128 stands for zero in the data rows.
Each row below has a hidden score, from 0 to 40, with 20 about the middle. What is it? The score is a weighted sum of the row's numbers plus the product of two more (or one squared), each taken from its middle value.
[132  93 110 144 125 109 164 112 135 119 129 114 158 148 136 121 135 141
 105 151 101 116 138 154] ~ 29
[108 125 175 136 204 148 168 169 184 124 138 161 142 130 163 204 161 121
 164 155 221 198 170  67] ~ 22
[149 168  60 150 122 131 105 124 135 102  86  87  83 160 122  84  91  91
 140 114 140 122 106 165] ~ 16
[102 131 124 108 133 102 150 135 124 134 128 145 151 106 124 139 166  87
 131 124 111 126 136 146] ~ 17
[113 105 129 138 160 101 131  75 128  84 111 208 118 173 195  87 144 102
 117 150 148 146 114 225] ~ 19
[105 127 126 132 115 117 155 143 133 145 151 144 149 110 128 134 161  91
 118 157 136 109 136 131] ~ 19
[127 127  99 111 118 138 105  88 124  88  87  84  86 131 127 120  97  89
  95 156 119 108 100 130] ~ 26
[167 168 159 159 125 144 121 193 127 164 157 133 144 146 140 107 117 168
 145 109 142 125 130 117] ~ 13
[156 137 137 136 126 133 139 141 116 154 176 133 125 124 133 145 148 160
 149 118 139 123 140 122] ~ 16
[148 151 143 152 127 146 129 170 137 158 158 149 160 141 139 157 173 171
 129 138 160 128 162 132] ~ 10
[126 109 142 138 126 141 111 148 111 106 118 105  97  85 100 138 118 160
 135 113 140 105 126  99] ~ 25
[ 94 135 113 104 110 135 129 122 121 131 141 138 127  81 110 125 161 118
 129 120 128  92 125 107] ~ 17
[120 125 123 142  99 128 128 137 121 113 127 158 144  94 114 163 192 137
 137 150 118 110 159  92] ~ 10
[155 129 123 119 117 140  99 106 119  86 101  92  82 118 116 137  99 120
 109 128 123  97 115 117] ~ 26
[ 98  93 121  92 144  93 201 150 114 161 169 142 167 148 148  89 170 110
 147 135 142  99  88 138] ~ 25
[101 112 110 101 143 125 134  82 113  91 111 104 114 108 133 146 155 110
 125 135 106 111  98 120] ~ 21
[116  87 101 110 111 136 125 103 118  92  86 109 120  91 133 146 139 120
 108 116 104 109 110 130] ~ 20
[115 113 135 140 128 133 136 149 129 150 146 125 147 150 126 149 156 160
 146 120 135 132 145 142] ~ 13
[116 134 132 100 161  96 156 133 114 142 145 144 115  86 143  99 103  67
 144 118 121  91  92  94] ~ 25
[133 174 108 122 136 121 104 140 117 119 120  90  64 131 128  90  80 107
 141 107 152  99  72 109] ~ 20
[125 117  66 133 108  73 119 132 118  84  96 115 110 154 123  70 159  85
  96 152 137 123 119 130] ~ 21
[154 129  98 159 129  95 132 112 123  86  81  89  92 127 121  97 101 107
 112 146 144 103 109 111] ~ 27
[169 143 122 148  91 122  54 122 139  88  74 105  94 117 100 154 130 148
 110 136 100 129 155 128] ~ 14
[146 127 125 163 113 119 131 111 136 119 152 126 150 178 126  97 109 130
 143 134 122 126 149 103] ~ 17
[172 203 185 182 234 159 133 211 202 134 154 223 151 160 214 139 106 132
 155 146 255 194 149 120] ~ 14
[165 123 125 138 123 139  66 136 131  88  91  93  98 143 112 106  90 144
 100 125 135 134 128 156] ~ 34
[113 118 118 103 114 121 133 134 130 116 123 133 142 107 133 116 132 102
 101 112 136  93 132 119] ~ 21
[101 103 118  99 131 123 136  90 116  97 104 105 102  81 138 153 129 115
  99 118 106 102 107 115] ~ 26
[150 132 160 167 162 157 120 129 150 128 132 122 134 122 112 134 110 167
 165 120 137 145 149  72] ~ 24
[113 103 181  78 127 176 147 143 122 166 177 155 162  81 136 200 171 163
 112 130 135 120 147 110] ~ 21
[131 133 178  99 117 174 126 125 120 148 184 139 132  90 118 133 118 156
 142  81  97 113 133 101] ~ 22
[ 80  67 151  33 107 134 188 120  71 162 162 177 152  32 110 156 172 119
 117  78  67  90  99  88] ~ 20
[138 153  88 131 132 136 101  98 116 103 100  84  38 154 124  76  96 115
 106 116 145 128  90 149] ~ 15
[164 160 100 179 131 130 117 172 152 149 157 123 137 190 141 125 138 147
 144 161 166 141 158 166] ~ 17
[109 135  93  96 159  88 171 131  83 153 168 140 116 139 154  80 124  58
 121 101 166 107  80 162] ~ 18
[131 159 127 122 105 114 117 105 161 143 121 129  95 113 126  94  99 107
 116 116 112 109 109 103] ~ 20
[ 78 139 163  63 170 158 136  92  82 152 169 114  86  48 141 138 117 121
 165  65  98  88  74  95] ~ 23
[136 115  97 114 108 129  81 113  91  90  79 102  90 134 107 114  99 117
 117 105 109 132 108 141] ~ 24
[130 106 134 121 131 152 104 100 139 101 102 103 106  95  91 148  98 141
 122 105  91 136 117  78] ~ 30
[168 145 124 133 120 148 118 154 138 161 159 141 143 141 122 121  77 169
 152 101 136 109 154 123] ~ 26
[131  91 147 141 113 139 152 133 115 167 158 129 171 142 120 132 139 150
 180 141 115 119 143 141] ~ 16
[132 152 113 154 152 120 142 164 144 141 170 144 153 182 147 118 158 136
 132 142 140 120 154 155] ~ 16
[149 117 112 146  92  99 126 104 124 131 138 125 149 130 117 125 124 122
 126 134 134 117 130 115] ~ 15
[ 54  58 143  80 165  86 210  79 142  97  95 130 119 119 150 156 207  97
 111 187  71 169 117  99] ~ 34
[150 123  81 172  94 118  92 108 129  59  62  82  62 154 116  80  68 123
 126  98 144 116  94 154] ~ 22
[105 118 128 106 163  81 202 138 117 190 177 129 137 175 162  63 160 102
 131 154 159 111  90 170] ~ 23
[109  82 136 114 149  97 159 124 100 109 103  99 126 103 146 119 144 110
 124 126 101 114 102 120] ~ 19
[102 109 112 127 130 129 140  87  95 100 114 102 109 121 129 111 141 132
 139 145 108 130 100 121] ~ 19
[137 111 123 133 149 121 169 154 116 165 164 137 178 149 157  88 147 126
 129 134 146 115 108 147] ~ 22
[112  68 155  84  93 155 109 101  90 104  85 123 104  80  84 208 127 143
 114  95 110 138 136 132] ~ 13
[112  97 131 133 117 118  91 128 115  79  91 103 114 119 119 157 164 138
 131 139 100 130 141 110] ~ 13
[ 72  75 119 139 150 118 147  86 138  89 104  99 125 112 129 170 164 111
 127 148 102 146 135 104] ~ 23
[128 115  88 151 132 105 107 111 124  72  98 100  89 165 120 107 121 102
 129 141 164 145 113 141] ~ 24
[129 122 142 154 115 168 131 144 117 154 154 123 164 134  93 116 101 166
 148 131 128 127 148 132] ~ 23
[189 149 159 170 121 156  61 150 145 148 151 128 124 157 103 131  73 206
 130 118 138 113 172 109] ~ 36
[159 128 192 173 161 107 140 127 205  97  74 119 112 174 132 136 138 129
 116 171 152 247 152 123] ~ 26
[148 102 187 132  87 201 108 142 119 129 171 138 160  95  80 210 149 208
 128 115 104 133 209  94] ~ 21
[137 126 120 124 117 109 107 112 127 114 117 125  88 138 102 111  99 112
 143  98 117 115 120 125] ~ 24
[129 141 133 167 146 148 153 167 138 146 161 127 168 144 145 141 168 161
 150 155 149 135 164 136] ~ 19
[124 105 142 113 108 150 155 104  99 159 160 140 155 129 134 145 115 139
 131 135 137 125 128 116] ~ 17
[125 122 139 126 111 160 136 171 129 142 149 138 157 119 113 152 160 160
 143 131 125 139 159 124] ~ 18
[144 157 220 117 184 137 134 141 209 144 130 189 151 132 143 168 105 148
 130 146 139 232 157 146] ~ 28
[171 134 155 151 119 163 133 172 131 140 161 134 161 130 111 174 128 186
 163 158 141 134 197 121] ~ 24
[125 106 128 153 116 138 138 142 132 136 152 126 160 155 117 136 109 160
 147 160 131 132 160 140] ~ 25
[123  98 121 108 115  83 117 107 111 128 117 140 116 129 114 114 153  97
 123 107 109 123 116 138] ~ 20
[118 106 168 117 141 175 140 141 100 141 179 136 168  87 137 184 143 172
 125 130 141 118 145 132] ~ 22
[144 151 169 140 137 155 105 124 163 150 141 136 126 103 106 101  84 137
 158  96 125 179 135  50] ~ 25
[114 116 107 109 121 108 115 112 110  89 102 103 106 115 121 144 116 115
 115  99 133 101 101 111] ~ 17
[148 148 123 115 127 106 120 132 111 159 163 142 102  98 123 107 122 100
 108  92 115  94  95 115] ~ 20
[112  83  99 105 133  99 134  89 125 116 101 106  91 149 145  90 137  94
 123 116 118 111  81 131] ~ 23
[126 157 111 133 120 132 124 116 121 114 105  89  84 128 120 116  96 111
 121 118 131 101  97 163] ~ 15
[ 90  89 104 146 123  97 168 153 135 146 139 136 167 184 134 131 199  97
 139 189 134 144 150 175] ~ 14
[143 109 149 138  68 186 108 133 124 111 139 128 153  98  85 182 128 186
 157 118 108 127 175  85] ~ 16
[131 120  96 142 145  92 142 113 132 108 111  97 106 168 150 105 155  95
 128 134 154 128  99 169] ~ 16
[161 110 101 143  78 139  58 113 139  97 109 112 106 141 106 110 126 125
 123 112 105 132 148 113] ~ 18
[165 129 124 134  86 163 118 157 141 117 144 135 146 168 131 150 149 163
 119 151 121 127 168 120] ~ 9
[121 140 118 123 125 108 125 132 112 135 116 135 137 117 124 112 116 113
 138 122 136 133 131 140] ~ 15
[112 106 121 113 118 102 117 112 135 138 137 134 123  99 119 126 128 116
 121 101 103 109 122 109] ~ 20
[129 118 115 130 134 127 104  98 113 104  85 103 103 146 135 106  88 126
 146 127 113 123  93 128] ~ 23
[130 127 108 114 107  96 115 108 118 119 122 116  91 124 114 123 136  96
 109 134 137 101 127 123] ~ 20
[ 66  69 192  66 138 203 154 127  95 161 183 153 183  27  78 206 131 182
 172  94  78 124 142  30] ~ 29
[124 111 131 133 100 118  93 136  98 129 115 159 156 114 127 163 148 102
 105 133 104 118 152 119] ~ 8
[145 135 119 106 103 137 118 150 100 154 157 124 107  88 125 125 110 117
 123  95 142 101 123  87] ~ 18
[143 134 119 169 138 143 149 153 140 161 148 125 169 145 141 138 130 156
 154 171 152 126 150 132] ~ 18
[ 80 137 143 118 170 110 199 139 110 185 170 132 129 145 157  75 161 131
 134 144 141 108 117 149] ~ 11
[142 144 118 138  88 125  79 111 126 124 132 122 114 102 100  90 107 111
 108  94  88  92 131 129] ~ 22
[135 120  86 154 124  80 104 129 129  87  75  83  76 166 136  57 117  89
 111 144  97 102  90 153] ~ 26
[151 139 132 163 117 158 102 135 170  97 124 114 167 139 109 147 100 153
 144 118 101 178 166  75] ~ 35
[139 127 127 160 114 123 135 177 142 144 158 135 169 129 109 145 137 147
 128 147 142 122 128 134] ~ 19
[134 164 124 131 158 142 177 157 107 191 196 142 152 141 156 111 148 161
 153 132 177 136 123 133] ~ 11
[148 149  83 139 153 113 114 140 153 110  89  85  84 187 146  98 121 105
 122 167 175 133 118 166] ~ 27
[132 112 133  96 118 147  86 132 100 108 106 101  79  73 133 162 125 144
 148 120 109 122 121  79] ~ 14
[101 145 135  92 123  96 150  92  86 148 143 126 123 114 125  75 146  91
 134  99 123 116  98 145] ~ 10
[142 134  89 140 127 122 123 126 113 131 128 143 105 164 113 100 141 134
 126 128 136 130 149 126] ~ 8
[135 103  92 159 131 108 141  95 143  95  86  96  94 147 142 148 135 102
 115 145 151 133 113 153] ~ 11
[168 175  97 136 128 100  82  94 122 136 128 126 107 116 132  85  82 108
 103  84 106  94  96 113] ~ 20
[118 120 100 127 128  98 127 134 113 132 115 132  94 128 139  87 134 115
 117 127 118 125 116 127] ~ 20
[130 125 116 130 110 133 108 125 109 100  96  89  96  98 130 123 127 133
 112 134 118 111 118 130] ~ 20
[178 140 100 133  93 107  59 129 145 106 127 103  99 135 108 103  70 126
  76 105 137 108 129 112] ~ 34
[128 119 163 139 120 146 130 119 143 161 138 124 176 134 110 161 137 127
 138 151  91 140 143 114] ~ 12
[ 88 151 122  42 133 145 114  63  80 126 119 111  72  70 102 126  67 111
 111  54  66 103  53 108] ~ 23
[139 151 149 113 112 138 134 159 122 155 162 143 163 125 135 131 146 159
 153 130 118 126 115 112] ~ 15
[119 145 133  67 138 134 120  84  86 149 129 117  95  91 126 134  77 107
 146  86 119 122  72 130] ~ 8
[118 147  89 146 129 105 186 140 150 155 141 126 166 201 174 128 195 122
 133 180 147 130 139 180] ~ 7
[135 166 147 136 173 136 133 184 195 145 138 255 213 130 192 145 140 133
 120 149 157 183 186 211] ~ 25
[109 132 122 115 124 120 118 115 114 108 105 105  98 107 127 114 133 119
 132  98 115 119  99 123] ~ 15
[129  93 107 107 108 134 103 108 135  89 107  84  99 115 120 139 110 116
 119 102  83 128  96 149] ~ 19
[115 165 129 120 142 120 163 168 125 166 174 150 147 141 144 101 158 131
 131 150 141 108 120 144] ~ 15
[189 213 250 105 172 178 105 122 222 139 117 148  94  89 112 156  95 177
 168  96 117 241 139 130] ~ 33
[147 126 185 128 165 145 161 123 203 125 101 150 158 142 137 164 152 129
 145 149 106 232 164 138] ~ 30
[ 85  77 120  95 118 147 185  94 101 146 174 140 180 112 129 140 139 128
 123 131 113 106 128 122] ~ 25
[118 129 168 131 143 156 147 139 125 144 150 137 169 139 131 140 108 136
 143 127 134 135 147  98] ~ 18
[125 119  87 169 119 130 117 149 123  90  83  87 111 167 101 144 150 131
 140 175 141 130 169 129] ~ 19
[134 142  89 146 128 119 115 103 121  70 102 105  82 144 128 138 105 112
 129 135 160 125 122 192] ~ 14
[128 127 192 120  87 211 111 161  98 172 181 167 153  67  91 166 128 210
 159  99  76 137 168  70] ~ 12
[148 140 107 181 135 126 134 175 152 153 146 104 163 177 133 102 162 145
 125 171 170 122 164 153] ~ 20
[116 101 128  89 117 130 160 155 114 155 164 140 170 146 143 123 150 163
 154 137 129 136 126 141] ~ 24
[ 71  88  93  99 155  72 178  83 100 121 135 120 133 118 134  70 119  67
 104 119 104 109  83 122] ~ 34
[157 172 174 114 168 142 113  95 163 148 104 124  61 109  96 117  93 134
 128 109  91 166  85  43] ~ 27
[151 118 136 126 125 136 149 165 131 168 150 136 184 131 139 151 169 158
 134 154 134 132 146 129] ~ 20
[208 198 235 127 255 187 143 152 209 186 173 255 149 119 211 192 110 160
 165 170 252 227 164 207] ~ 29
[ 93 104 117 135 118  92 133 134 105  76 114 123 122 112 125 140 166  96
  89 135 113 116 127 130] ~ 21
[118 141 134 126 128 138 139 133 121 169 178 124 173 151 128 141 114 139
 156 139 120 100 130 148] ~ 13
[102 126 133 112 129 103 182  77 132 151 170 128 147 124 128  97  91 113
 138 115 120 103  92 142] ~ 24
[199 200 127 172  95 165  64 168 139 144 154 113 113 156 114 128  89 183
 141 133 144 103 149 124] ~ 17
[156 131  90 159 112 124 122 124 152 129 120 101 132 176 100  97  76 141
 146 136 122 111 145 143] ~ 31
[165 177 149 145 110 159  75 121 127 142 137 113 120 146 118 104  34 170
 152  88 122 119 149 123] ~ 18
[123 157 111 126 132 139 119 102 104 110  96 121 112 117 143 132 112 121
 144 120  94 111 117 129] ~ 11
[172 155 172 137 108 184  93 176 118 175 168 139 159 109 109 153 132 194
 152 107 134 118 136 118] ~ 17
[107  95 132  97 136 132 198  71 107 148 188 150 165 123 143 102 145 113
 120 129 103 114  87 157] ~ 24
[ 46 120 130  46 191  89 255  65  70 209 225 165 136 127 192  58  93  69
 146  98 112  76  14 158] ~ 20
[144 132  85 151 131 120  96 128 136  77  96  92  98 178 137  93 111 110
 136 127 116 146 118 165] ~ 22
[134 100 112 120 100 145 107 112 121  90  74 105  86  98  91 123 126 137
 129  99  95 121 121 109] ~ 21
[104 153 101 144 155  82 175 156 125 149 145 136 138 197 165  79 139 104
 135 153 166 105  95 158] ~ 16
[156 164 141 119 120 134 138 128 116 167 187 124 139 142 125 100  67 143
 142 115 136  99  90 126] ~ 25
[146 144  91 120 119  79 119 120 128 134 114 122 158 151 143 128 122  93
  92 152 139 128 110 130] ~ 15
[176 150 217 114 186 170 116 132 212 129  93 127 105 146 120 148 105 147
 129 110 116 237 140 122] ~ 33
[156 124 109 175 110 125 103 167 129 122 158 110 146 169 104 132 155 164
 122 168 154 135 173 130] ~ 26
[106 109 137 127 113 136 134 117  99 139 148 130 158 111 111 122  91 159
 108 110 112 122 124 112] ~ 25
[142 159 152 165 101 142 105 168 125 133 135 132 148 133 119 137 134 198
 156 135 148 123 174 134] ~ 11
[162 184 100 113 133 106 104 139 123 131 143 119  96 138 118  88  76  93
 115 108 156  87  79 119] ~ 29
[128 125  99 128 107 120 126 142 129  93  78  94  76 129 143 132 119 120
 111 154 117 104 111 128] ~ 20
[105  77 110 119 121 106 125 133 110  89  81 115 124 109 128 145 144 114
 138 135 113 125 112 129] ~ 11
[145 136 137 118 123 147 101 112 104 120 107  91  80 104 109 121 100 126
 133  84 110 129 117 111] ~ 17
[ 99 113 161 118 106 121 175 148 122 150 167 135 173 133 135 150 162 139
 138 144 115 119 130 129] ~ 13
[104 152 132 107 143 133 123  88 137 104 101 109  98 129 111 105 102 124
 131 116 145 143  98 158] ~ 22
[ 97 111  67 137 132  54 180 128 124 101 120 109 145 170 153  80 190  62
  93 165 139 110 114 174] ~ 23
[ 93  66 122  79 128 136 135  67  78  91 107 108 105  54  97 173 141 142
 116 125  91 105 115 108] ~ 23
[136 132 119 145 115 163 112 122 117 103  86  98  74 113 120 126 101 124
 111  97 125 131 101 133] ~ 14
[147 138 102 132 106 123  86 124 132 106  89  99  83 156 127 120  88 109
 129 109 110 132  97 149] ~ 14
[ 96  40 121 102 109 110 161  85 145 115 111 139 158 138  96 205 199 104
 126 175 112 191 191  70] ~ 23
[161 166 133 117 105 154  76 101 121  88 102  92  39 106  96  99  83 142
  85  97 101  98  95 101] ~ 18
[131 139 106 126 119 101 129 125 132 138 122 127 124 135 141 108 154  90
 105 137 145 113 122 132] ~ 14
[212 180 178 163 207 168 130 195 189 144 141 247 140 153 201 179 120 167
 148 153 253 198 158 227] ~ 39
[118 102 101 177 140 110 131 139 130  47  64  82  92 157  97 133 166 109
 106 151 159 151 157 121] ~ 22
[ 96 117 116  82 149  82 160  96 116 162 161 130 131 107 132 107 122  90
 130 136 136 132 100 125] ~ 23
[135  85  80 171 114  83 134 137 110  80  74  97 127 161 137 122 154  93
 126 168 125 144 124 133] ~ 12
[117  82 117  99 108 167 116 107  95 101 109  94 116  86 106 182 160 142
 100 132 131 147 140 108] ~ 24
[ 95 103 148  77 130 148 154 131  94 158 162 140 179  90 159 148 165 164
 135 124 104 107 134 115] ~ 21
[114 133 118 118  98 115 123 121 133 130 127 128 122 120 125 119 150 110
 107 131 112 107 139  76] ~ 13
[151 143 146 169 113 161 109 165 132 153 162 114 156 148 108 135 108 174
 155 134 130 121 166 119] ~ 19
[149 136 139 153 122 158 112 137 129 152 140 122 146 146 109 139  84 156
 127 134  96 117 137 114] ~ 25
[131 146  84 129 104  66 162 133 144 122 101 125 149 162 133  87 144  67
  88 160 124 119 115 151] ~ 21
[108 145 110 129 132 122  93 112 121 111 109  91  74 123 154  95  94 119
 122  92 125 120  85 131] ~ 17
[142 134 131 121 104 157  87 106 106  94  82 106 102 119 109 152 102 142
 136 104 122 138 127 131] ~ 13
[ 75  89 119 115 121 100 193 118 100 109 139 139 153  88 138 145 188  88
 106 147 112 112 132 136] ~ 28
[ 78 138 139 119 101 135 149 130 125 160 156 128 160 115 128 125 158 154
 129 132  90 101 125 130] ~ 18
[141 141 109 107 117 112  88  83 148  99 105  93  54 121 109 101  90 120
  88 113 141  82 101 101] ~ 29
[133 110 109 146 109 134  91 139 102  98  65  93 112 126 110 133 125 123
 127 121 123 139 125 115] ~ 14
[102 107 128 111 118 108 137 118 110 119 134 118 120 126 125 128 151  96
 112 117 128 117 120 122] ~ 17
[142 139 115 154  63 123  98 112 138 104 100 132 133 144  87 148 165 127
  83 162 133 142 171 102] ~ 8
[155 202 156 147 159 145 117 167 208 145 120 203 177 150 157 125 127 135
 131 154 157 198 187 225] ~ 24
[132 108 154 105 104 180 132 146 123 137 130 143 170 123 108 175 126 163
 120 141  73 126 155 118] ~ 25
[119 100  78 117 138 101 151  93 128  98  91 116  93 128 143  71  91  96
 115 101 122  92  76 196] ~ 28
[122 129 121 107 127 137 119  96 103 142 142 129 154 150 132 128  97 142
 135 131 112 121 126 137] ~ 21
[130 143 119 151 124 127 125 176 150 131 137 115 164 174 123 131 182 134
 116 162 113 132 176 137] ~ 20
[139 138 112 119 125 127 108 114 138 107  97 102  71 146 115 118 113 118
 127 110 130 121  90 141] ~ 23
[107  92 171  62 141 173 112  94  74 133 135 107  86  48  91 170 100 168
 147  76 106  88  83 101] ~ 24
[112 125 158 113 137 153 103  73 149  93  97 114  86  96 100 128 121 150
 117 132 130 140 111 177] ~ 27
[178 175  88 144 103 115  81 129 125  87  87  87  65 130 109  70  38 123
 144  85 126 103  69 103] ~ 26
[104 132 193  46 107 199 110  87  76 181 172 156 112   0  75 193 122 166
 132  54  84 120 118  34] ~ 16
[ 96  67 113  84 157 102 166  76 126 106 101 109 108 125 124 147 164 109
  97 150 130 140 105  96] ~ 33
[132 133 103 128 112 129  69 108 104 121 111 125 105 111  81 118  88 128
 105 106  91  98 128  94] ~ 27
[175 158 135 153 142 104 117 105 165 149 117 131 114 135 148 113  84 127
 157 114 130 157 120  84] ~ 15
[127  92  89 158 130 111 125 137 125  90  92 104 109 143 150 122 134 107
 146 144 131 132 111 126] ~ 15
[140 195 184 113 166 119 133 114 209 160 132 158 127 123 120 102 103 118
 133 115 106 214 123 135] ~ 38
[ 97 106 111 113 130 102 154 109  96 114 102 109 114 134 145 127 155 112
 106 124 108 136  94 110] ~ 14
[117 112 118  99 116  86 125 116 111 137 127 137 142 143 139 110 115  61
 117 120 113 101 105 114] ~ 19
[115  85  95 122 120 133 103 111 132  96  83  92  83 140 120 144 136 123
 111 119 111 130 122 116] ~ 22
